Rotation paths and how fast each direction turns (degrees a step)
Each turn is a multiple of 5 degrees from 10 to 175, or 0.
Each row of a path follows its step; steps can be skipped.

step 5: [-21   1   8  -8 -19  -8   6  34   1 -26   2  -1  -5 -12 -13 -12  17 -13
  25 -17   8  -8   2 -14 -14  23  29  -2   5 -28   6  13  -3   1 -18  -9
  13  -7  20  -2   2  26  27  -4  10  15  32   8  20  46  19  -3  -4]
step 6: [ -1  10   1   2 -17  29  18   7 -15   9  24  12 -18 -10  -8  28 -33  -2
 -24   0 -14 -15  -8   9 -13 -16  16  -4  -4 -19 -10  11   4 -14  30  34
  -9  14  -1 -11  33   8  11  14  25  12  27  -5  -5 -21  -4  20 -22]
step 8: [ -8 -15   0  -7 -29  -3  32  32  -5 -36   1 -30  -9  15 -12  -1   0   1
   5  27 -19 -31   8 -29  16  29  15 -15  -2  -7 -12   1  11  11 -21   7
  21  20  -6  14  18  -1  14   7  13  -2   3  -4  -9  -4  16 -30  -3]
step 16: [  1  -9 -12 -28   9  35 -15  -4  11   5  23 -20 -13   1   1  -6  21   7
  25  -6  30  17  -9  -6  -2 -15 -18 -21  11 -41 -16  21  -5 -14 -14   5
  17 -41 -10 -11 -24  -6   8 -10  -5  12  -1  -9  -9   3  30   8   8]
step 20: [  6  27  17  -9  -7  -3  -3  -3 -33  -3   6  -3  -1 -21 -22  15   3  23
   4  -7   9  -9  33   2 -12  38  33 -19   7 -31  -6  13 -18   9  12   8
 -13 -24   8  26  -9  -1  40  19  12   5  -2  10 -12 -11   6 -21  -6]
step 24: [ 27  16 -13 -21   3   1  -4  20  -3  -8  24 -22 -47  18  -1  14   3  21
  -4  16 -30 -39 -10   9  -4  -5   8  -4   8  29  -1  11   7  -2 -13 -11
  20  20   4   9   5  14  19  36   9 -14  21  -6   2  -4   1 -17  -9]
step 27: [ 18   4 -22 -26  16   2 -24  -5  20 -21   6 -25 -32  25  -6   1 -22  -2
  14 -20  -7   9 -22   9   6 -23  10 -17  -5  29 -12   4   6  29   3   4
  16 -23   7  25  17 -36   9   2  17  -4  -5 -17  17   0   0  -7 -20]
step 28: [  4   3  14 -30  22 -20  11   9   7 -29  14 -26  -3   8   0   5  -8  18
  -9  -9 -12   5   5   1   5   1 -41  12   5 -43   1   8  37  -1 -17  -8
  -1  17  -8 -11  -9  -3 -11 -14   5   5  20  19  29  -3  19  -8  36]
step 39: [ 12 -21  24   4   1  29   2 -29  -6 -26  17 -17 -25   8   7  13  12  25
  10   6 -18  -8 -37 -11  12   4  11 -12  24   1 -21 -10  19  20 -17  11
 -19  11   5   6   0  -6 -15  17   9  10  13  29  -3 -12  35  -3 -19]
Speeds:
[  3   3   0   2  -1  -1  -4   2  -1   6  -1   7  -5   1   1   1  -7  -5
  -1  -3  -3   2   4   5  12   0  -4   3   6  -6   4   6   2  -1  -5  -1
  -1   2  11 -10  -2   7   1   3   4  -1   5  11  -1  -6  -1   3  -4] | 95
[-1  2 -1 -5  1  2  1  5  2 -6  1  8  0 -5 -5  5  6  2 -5  2  3  6  3 -2
 -1  6 -6  2 -4  7  0  4  4  4 -3  6 -4 -4  3  4  1  2  4 -4 -6  5 -6 12
  9  0 -8 -3  2] | 140
[-8 -3 -7  1 -4  2  2 -1  9 -1 -2 -6 13 -4  5 -4 -1 -2  7  4 -4 -4  0  2
  8 -1  1  3  6  4  6 -9 -1 -2  0  5  4 -2 -1  1  1  5  4  1  3  4 -5  8
 -1 -5 -1 -2  6] | 100
[  5 -12   2 -11  -5  -3  -3  -1  -5   6   7   5  -5  -7   1  -5  -3  -4
   0   2  -7   4  -1   2   4   7   0   2  -4   4   1  -5  -1   4   5   6
   1   3  -1   7  -1   5   4  -2  -1  -4   4  -1  -4   2   7   2   7] | 25
[  0  -2   2  -1   2  -3  -2   3   1  -7   0  -1   2   7  -8   7  -2  -3
   6   1 -10  -1  -3   2  -1   0   5  -5  -4  -1  -3  -3   5 -11   0   3
   2  10  10   5   7   0   5  -2   6  -1   4  -1   6   3  -7   3   3] | 20
[-2 -5  0 -4  0 -4 10 -9  3  6  2  7 -3 -3 -1  0  1 -3  7  8 12 -3  5 -1
  2 -5  5  1 -6 -7  0  2  2 -7  4 -7 -2 -7 -2  3  4  2  4 -2  5 -3  4  3
  7  0 -3 -3 -2] | 25
[ -4   4   7  -2  -3   5  -2   2   0   5   0   4  -4  -2   7   0  -3   9
   0  -1  -7   1   4  -3   3   5   7 -11   4   1   7  -4  -5 -11  -3  -7
  -2  -5   0   6  -3   3  -4   0  -7   4   2  -1   2   7  -6  -2  -1] | 70
